Where one turn sends some rows of the set: a few examples, then the rows asked:
tov: [  8 -11 -31  -8 -13  32   7 -37  -5  -4  -1 -11  12   8  26  13 -12]
foso: [-10 -14   2  42   0  -4  49 -13  17   4 -30 -10  -2  -2 -12   4  16]
damu: [ 13   8 -30   5 -18  30   5 -46  -9  -2   0 -16   6  14  24   5  -2]
vomu: [ -4  40  23   2 -14  -1  26  33  -3  39   7 -17  19   5  -1  -2  19]
tibo: [ 15  -3 -24  -9 -15  35   4 -46  -7  -2  -5 -22  16   4  33   2  -3]
deraz: [-21  -7 -21  -2 -18  25 -35  -4  -1  -7 -25 -31  26  -8  10 -29  14]
sib: [ 13   4 -32   0 -17  30   5 -39  -6  -7  -4 -25  26   9  22  12  -8]
burit: [  3  33  12 -10 -16 -15  24  33 -12  38  11 -20  18  -1  -5  -5  12]
pil: [-17  -5 -14   4 -21  19 -40  -4  -2  -2 -25 -34  32 -11   7 -25   9]
komuv: [ 18   3 -32   5 -17  30  10 -41 -18  -2   0 -25  11  20  18   4   0]
vegi: [  5   7  -3 -16   2  22   2  21 -11  56 -28  13  27  -7 -14 -21  26]
nit: [ -1  37  21  -5 -24 -11  23  32  -1  41   9 -17  17  -2   3  -2  12]
rako: [  6 -12  -9  41   0   8  49 -16  25 -13 -25 -14   6  -6  -7  12  16]
peve: [  6  28  21  -2 -25  -1  29  36  -8  40  15 -17  10   1  -9 -11  15]
rezit: [  8 -30  33  37 -35  -4  17  19  16   6  -8  18  20   6 -10   8   0]
kotip: [ 36 -26  28  39 -36  12  18  20   5   6  -8  16   6  -2 -10   8   1]
dinip: [ -1  11  -9 -21   6  28  10  26  -9  42 -29  17  13  -1 -20 -25  21]
Tup: [ 18   7 -15  -3 -20  26   5 -46   1  -8  -5 -22  21  16  33   2  -6]
Dekil: [ -1  40  22  -6 -19   3  17  24 -13  37  10 -22   1   1  -6  -6  18]
vimep: [ 12 -39  32  31 -39   8  26  18   2  -1  -1   8   3   7 -12   0   3]
zuke: [  1  11  -7 -29   5  20  11  26  -9  42 -36  10  29  -5  -7 -24  21]
zuzol: [  5  13   2 -21  16  24   1  11  -9  49 -31  10  30 -12 -12 -21  20]
beno: [  5  -9  -4  45  -5   5  53 -18  30  -2 -23 -16  12  -9  -5   9  11]
Tul: [ 21 -32  34  37 -38   4  29  22   7   1 -10   8  16  -4  -6   0  -3]
Vekan: [ 18 -31  27  37 -42   4  22  17  20   1  -6  19  10   3   0   9   1]
ded: [  6 -10  -5  37  -3  -2  54 -10  34 -11 -29 -10  14 -10 -13  -5   9]
Lag: [ -5 -15   6  47   6   5  45 -10  28 -10 -32 -14   9 -10   3  -3  11]
Pogut: [ 11  -1  -5 -30  -7  25  10  19 -15  49 -34  11  29   4  -7 -29  23]
nela: [ 19 -34  28  31 -37  -1  16  17  19  12  -5  12  18  15  -3  12  -3]
gal: [  1  -8   4  39  -4   3  48 -17  32  -2 -34 -16  15 -18  -3   4  11]
gafi: [ 26  -1 -21  -7 -12  31   5 -42   8   0 -10 -20  17  12  32   3  -7]
res: [ -5   7  -3 -24   4  29   6  16 -12  45 -31  19  12  -6 -14 -24  28]
bapo: [ 15 -36  32  39 -42   1  20  15  -1   7  -6  12   5   6  -9   1   8]
rur: [-20  -6 -17  11 -27  21 -32 -14  -1  -8 -20 -32  15   3   4 -38   9]
Mefo: [-24  -3 -12   5 -16  26 -31  -7  -7  -2 -12 -39  33  -3  11 -31   6]
mesil: [ 10   0   5 -23  10  29  -4  19  -5  54 -30   9  27  -8 -13 -19  16]
ror: [-13  -7 -14  -4 -19  19 -33  -4  -3 -18 -15 -35  29 -11   4 -26   8]
zud: [-17 -10 -24  -4 -17  23 -34   0 -10  -3 -17 -30  22  -6   9 -36  10]
nolub: [  3  28  25  -4 -25  -6  18  37  -8  43  13 -18  14  -3   3  -9  14]

nela goes to mesil
nit goes to pil
Now these:
res goes to damu
peve goes to zud
burit goes to ror
Pogut goes to tov
nolub goes to deraz
foso goes to Dekil
vegi goes to tibo
rezit goes to zuzol
vomu goes to Mefo
dinip goes to komuv
sib goes to Tul

Where one turn sends some rows of the set: a few examples, then the rows asked:
fiko: [-33  51  18   9   5   6  -8 -22  31 -15  -9  -4  23  10  23  36 -14  50
 -22  32 -15   9  20 -10  28]
Votob: [-37  24 -26   9  -7  -6  13 -34  30  -8  10   4 -19  33  18  26  -5  49
  -4  47  11   7   9  26 -20]
pefi: [-10   8 -30  23  -8  17 -10  13 -17 -14  -2  42   0   8  24  -9  25  26
  16  57 -22 -16  22  -2  45]
pige: [-30  59  12  11   4   7   6 -20  19  -7 -10 -10  20  18  26  27 -17  49
 -27  32 -19   6  19  -1  24]
Vob: [ 20  -8 -36  29  15  46   6 -50   7 -20   5   4   4 -21   5  -5  39  48
  -3  13 -15 -23 -11 -29  21]
bubo: [ 22  -1 -35  37   9  42  24 -51  -4 -17   3  -3  -2 -11   5 -14  38  41
  -8  15 -12 -30  -9 -15  20]
geva: [ 17  -7 -19  47  -1  34  21 -53   2 -29   0   5  -7  -8  -3 -10  41  38
  -4  19   7 -27  -6 -16  24]
nuba: [ -3   3 -18  26  18 -10  45 -28 -11 -13  -2  29  -4 -12  14  -4  43  36
  -8   4  13 -33  -6   3  33]
maz: [-32  55  10   5   8  10  -5 -20  25  -7  -8  -7  25  11  28  33 -16  53
 -26  32 -24   9  16  -8  24]
lige: [-12   5 -27  22  -7  17 -16  14 -14 -20  -1  46   2   4  23  -5  28  27
  19  58 -20 -15  22  -7  46]
fup: [ -3  17 -22  26  11 -42 -21 -15  -7 -45  -4 -29  17  12  11  -1  23   6
 -15  27   9 -12   6  -3 -21]
kizu: [ 17 -13 -21  38   6  39   2 -52  14 -32   3  11   1 -21  -2  -2  43  45
   2  16   2 -22  -8 -31  24]
Gokel: [ -9  50 -21 -14  14  29  -3   7  10 -45  11 -29 -28  28 -13   0  26  29
   4  10   1   0  23   4   1]
vepi: [ -3  -7 -29   3  37   3  12 -29   9 -11   4  37  14 -36  20  11  45  49
   1  -1  -5 -22 -12 -23  33]
fek: [ -7  49 -27 -26  22  35 -15   7  14 -41  15 -27 -21  20  -8   4  26  33
   7   7  -8   4  21  -4   1]
tubi: [-37  15 -21   6  -3  -5  -8 -34  47 -15  12  15 -12  19  15  39  -2  55
   5  47  13  15   9  10 -18]
buf: [  1  23 -39  14  21 -30 -17 -14 -14 -29   0 -37  21  11  20  -4  19  10
 -20  23  -9 -15   1  -3 -25]
Sike: [ -9  42 -18 -23  21  31 -24   7  24 -52  14 -20 -23  15 -12  10  29  34
  11   8   2   8  23 -11   4]
fid: [-10  44 -10 -12  12  25 -14   7  19 -53  10 -20 -29  22 -16   6  30  28
  10  11  11   3  25  -3   4]
denet: [-33  55  21  16  -1   1   3 -23  26 -15 -10  -6  18  18  23  32 -15  49
 -23  34 -13   8  21  -4  26]
dok: [-34  29 -43  -4   5   5   9 -32  28   7  15  -1 -12  26  25  26  -9  55
  -5  42 -11   9   3  20 -22]
fos: [ -8   8 -35  17  -3  22 -13  15 -18 -11   0  42   3   4  27  -6  27  29
  17  57 -29 -16  22  -6  44]
Luto: [ -7 -11  -8  23  21 -11  19 -30  10 -26  -3  42   3 -26  10   9  47  42
   3   4  20 -23  -4 -13  36]
sasa: [-10   3 -31  18  -4  22 -19  14 -12 -15   0  45   5   1  25  -4  27  29
  19  56 -27 -13  21  -9  44]
mok: [-34  17 -37 -10  10   5 -12 -33  42  -2  16  12  -4  13  23  37  -6  61
   1  41 -10  18   3   5 -21]
zevif: [ -4  10 -23  15  20 -38 -42 -15   6 -49  -1 -20  24  -1  13  10  25  13
  -9  26   6  -7   6 -19 -19]
pebu: [  0   6 -38   8  33   4  38 -27 -11   3   1  25   6 -21  25  -2  40  43
 -10  -2 -12 -32 -13  -5  29]
Rog: [  0  16 -40   3  27 -28 -39 -14  -1 -33   2 -27  28  -3  19   7  20  15
 -14  22 -14  -7  -1 -19 -22]

Sike goes to fek
geva goes to kizu
Now these:
pefi goes to lige
Luto goes to vepi
tubi goes to mok
maz goes to pige
Rog goes to buf

Where one turn sends some rows of the set: a few examples, then the rows asked:
muda: [-11  -9  -1   9  57  14 -40 -38   6   3  19 -47]
dekir: [-28 -21  10 -48  21  33 -48 -55  -6  -9  16  -6]
nafe: [-54 -18  16 -47  25  35 -40 -18  -8 -29   3   5]
nul: [-15  17   3  -6  48   7 -25  33  -1  -8  27 -13]
Donam: [-30 -31  -7  -3  41  22 -55 -25  14 -33   4 -27]
Nel: [-19  19 -14 -33  53   5 -60  -7   5  -6  30 -43]
foro: [-33  -3  32   6  14  10  -5  -4   0  10  36   4]
Feluz: [-42 -45  17  17  23  32 -28   3  -6  -7  23 -16]
Rova: [-43 -19 -15 -24  24  -8 -43 -42  -1 -13   2 -19]
Datov: [-50 -21  20  -8  48  34 -21 -31 -11 -11 -10 -21]
neto: [-33 -27   1   4  13  41 -45 -25   5 -20  -2  -7]
novo: [-18 -20   5   5  16  11  -8  10  24 -22  30  -4]
Siv: [ -8 -59  -2 -14  42  26 -22 -33   6  -1  11  -4]
funen: [-56 -27  -9 -35   4  26 -37 -12   4  23  18 -40]
Kog: [-19  28  12 -24  45   1 -25 -14 -12  26  37 -33]
fuzog: [  5 -26  13 -36  37  -1 -41 -16   6   8  47 -50]
mido: [-19 -22  30 -43  30  30  -7 -11  -3  10   4  15]
Fav: [-30  30   8 -49  25   0 -24  -1   1  -1   9 -22]
merol: [-38  14  38 -41  26  38 -38  -5 -15   8  -5 -30]
Lop: [ -4   1  27  -8  36  49 -26  16   2 -12  40   8]
tafud: [ -8 -14  18   4  17  21 -41   4  25 -17  52   3]
neda: [ -5 -45  27 -29  28  57 -34  -2  24  -5  17 -37]
Kal: [-46  31   7 -21  19  19 -20  11  17  -3  29  -9]
Pumob: [  2 -39  36  -3  41  10 -42 -14 -13  -6  47   1]
muve: [-12 -14  20 -25  21   7 -63  40  -4  17  23 -29]
Bugul: [  9 -26   4 -29  48  23 -49   4  -8 -11  64 -12]
Molek: [-46   7 -12 -10  38  22 -18  -3 -12  24  -2 -11]
tiper: [-39  -4  13 -50  30  48 -40  -2 -31  -7  24   4]
nibif: [-31   1 -16  -7  43 -21 -40   3   1  -9  14 -28]
beva: [  2 -19  27 -33  29  57 -44 -28  -1 -10  40   6]
baruv: [-21 -20  39 -48  57  22 -45 -20 -38  -2  22 -10]
ridi: [-21 -35   5 -58  27  45 -44 -21  11  14  30 -48]
Forom: [-19 -26  28   6  12  25 -20 -23  31  -6   5 -34]
Giluk: [ 21   2  25 -33  42  15 -44  -1  -7  26  28  -4]
Burug: [  3 -10   1  27  34  19 -35   0   8  16  14  -5]
nupap: [-17 -21 -21 -40  64  11 -44 -24 -25  20  18 -26]
git: [-53 -12  21 -48  25  15 -14   9 -20  14  35 -23]
Ruzi: [ -8 -15  27 -54  33  23 -63  -6  -9 -15  52   2]
lof: [ -1 -23  19 -13  47  29 -78  -2 -24   4  33 -43]
mimo: [-35 -32  -6   3   5   4 -56  14   9  18  21 -37]
Ged: [-18 -21  42 -35  23  40 -33  35   8   2   6 -20]
pes: [  6  -4  -7 -24  39   4 -75 -26   0  -6  19 -41]

novo goes to Bugul
baruv goes to Datov
Now these:
fuzog goes to git
Giluk goes to mido
Ruzi goes to nafe
ridi goes to funen
Rova goes to nibif

Where one turn sends some rows of the set: a few examples, then the rows asked:
navov: [ 36  -7  15  13  25 -29  12   1  -4  -4  14  -8   0 -16   8   3]
Veka: [ 29   5  -6 -31 -40   1   2 -10   4   6 -14  23 -21  -9 -22  19]
Gapi: [ -8 -45  12   0 -20 -28  24 -22  39  40 -15  -7  -4 -16  -3   9]
diz: [ 10 -12  20  14  27 -21  21   5  12   4  27  -6  24   3   3 -16]
fezi: [ 13  35  29  23 -10  -3  -3 -29  19   7   1 -48  -1  -8 -12 -27]
Vete: [ -6 -44  13   2 -21 -28  26 -23  39  38 -18  -7  -7 -17  -5   6]
zak: [ -2  24  27   3  -3  -3 -25 -27  20   7  14 -57   5 -11  -3 -12]
Gege: [ -5 -10   0 -52 -33   5 -13  -5  10  12   6  18  -1   1 -16  21]
lozul: [ 36  29   6 -22 -52 -11 -10 -12   1  -2  -6  -9 -22  -4 -16  14]
rizu: [-15  18  17 -28 -47   4   6   0  27  12  18  -6  20  31 -24 -20]
dafen: [ -5  28  33  13  -7   1  -9 -26  25  12  12 -50  14   0  -8 -29]
foge: [ 17  10  -3 -16 -41  10  30  -7  19  14 -17  32  -6  11 -35  -6]
filot: [ 16 -15  18   1  29 -26   5   4   2   0  28 -11  14  -8  10   0]
Lile: [ -5  10  10 -48 -42  -3 -28  -5   9   4  18 -16   2   6  -9  14]
Lodu: [ -7 -46  14   0 -20 -30  21 -24  37  35 -15  -9  -9 -18  -3  12]
sen: [ 17  33  27  10  -7  -5 -18 -30  13   2   4 -53  -6 -17  -6 -12]
Selez: [-13  -4   3 -35 -35  15  14  -1  25  19   6  27  15  21 -29  -6]
ruv: [ -2 -46  12   1 -21 -28  25 -23  37  35 -18  -6 -11 -18  -2  11]
Nanap: [ 23  37  11  -3 -57  -3  23  -8  21   5  -9   0  -5  19 -30 -20]
Begaf: [ 30  -1  19  26  22 -23  30   3   6   1  12  -2   8  -4   1 -15]

ruv goes to Lodu
sen goes to zak
diz goes to Begaf
Now these:
Gege goes to Selez
lozul goes to Lile

Where one turn sends some rows of the set: a few examples, then the rows asked:
Duvo: [ -8   1  -9  -1  -4  16  -2  -8  24   0 -32  16 -40  47  -7  -2  14  21
 -38  22 -20   4 -18 -17  39]
liv: [-13 -36  26  -1  24  26 -19   1  14  17 -47 -42  -3  27  -1 -12  39  17
 -15  -4  -5 -11  -2  31 -10]
Pobol: [-21   0 -19  12 -31 -33 -22  -3  18 -12 -11  17 -35  21  12  -8  25  16
 -18   9  15 -25 -56  34 -12]
leza: [-21 -24  19 -33 -19  10  -9  16   7  -6 -25  25   9  26 -14  -2  24  32
 -42  37 -28 -32 -32  45 -21]
rolur: [-26 -24  26  36  20  -3 -35  16   2  -2 -13 -30   9  18  -2  -4  27  30
  -5   2   4 -20  14  39 -12]
nekan: [-16 -30  28 -13 -24 -20   7  -2  38  13 -24   9  17   0   3 -41  15  -2
 -61  10 -10 -35  -1   9  -7]
Bot: [-16 -31  33   1  24  32 -16   2  20  21 -42 -41 -13  30  -9 -12  45  20
 -20   4  -8 -15  -9  32 -12]
Tabun: [ -9  10 -10   1  -3   9  -3 -13  25  -5 -35  13 -33  46  -9  -5  10  22
 -34  28 -31   7 -16 -16  34]
Piru: [ 24 -35   8   9   1 -18 -23   5  -1   9  37 -12 -12  -4 -17 -54 -23  11
 -21  11  -6   0 -31   9  13]
tigu: [-27  -1  37   9 -19  -2 -33  21  16   5  -4  33  25   3 -21  -9  29  13
  -3  11  -3  -4 -24  37 -20]
vev: [ 29 -19  11  10  12 -19 -24  -2  12   2  33 -19 -14 -12 -22 -52 -21   6
 -17  15   9  -5 -20  14   4]
vamam: [-16  13 -16  25   2  -3 -13 -11  18 -26 -23  18 -54  25  -9 -17  -7  29
 -10  30 -12  -9 -14  31  34]
pip: [-11  -2  15  -8 -24 -14   8 -14  11  -6   4   6  12  -8   4 -65  -6   3
 -33   0  30  -3 -32  32  -3]
bev: [-13 -10  23  46  17   5 -31  21  -5  -6  -1 -19   4  25 -20  -3  26  28
 -13   5  11 -15  15  39 -16]
fum: [ -5 -24 -19 -10 -22   2   7 -26  13  27 -22  19  -7   8  16 -22  18  21
 -24  13 -13 -53 -57   4  -5]
Zev: [ 10 -49  17  -7  11  -4 -25  18   8  12   8 -22 -15  28  -5 -63  -3   4
 -43  27 -20 -11 -56 -13   4]
niv: [ -3   8 -13  35  -1   1 -25  -8  14 -37 -18  20 -55  18   0 -22  -4  36
  -4  26   1 -14 -19  20  28]
zude: [  8 -48  17 -11  12   0 -19  25  20   3  11 -27  -6  22  -2 -60   1   7
 -43  25 -21  -9 -52 -20   9]

Duvo goes to Bot
pip goes to Pobol
Now these:
liv goes to Zev
niv goes to bev
rolur goes to Piru
fum goes to leza

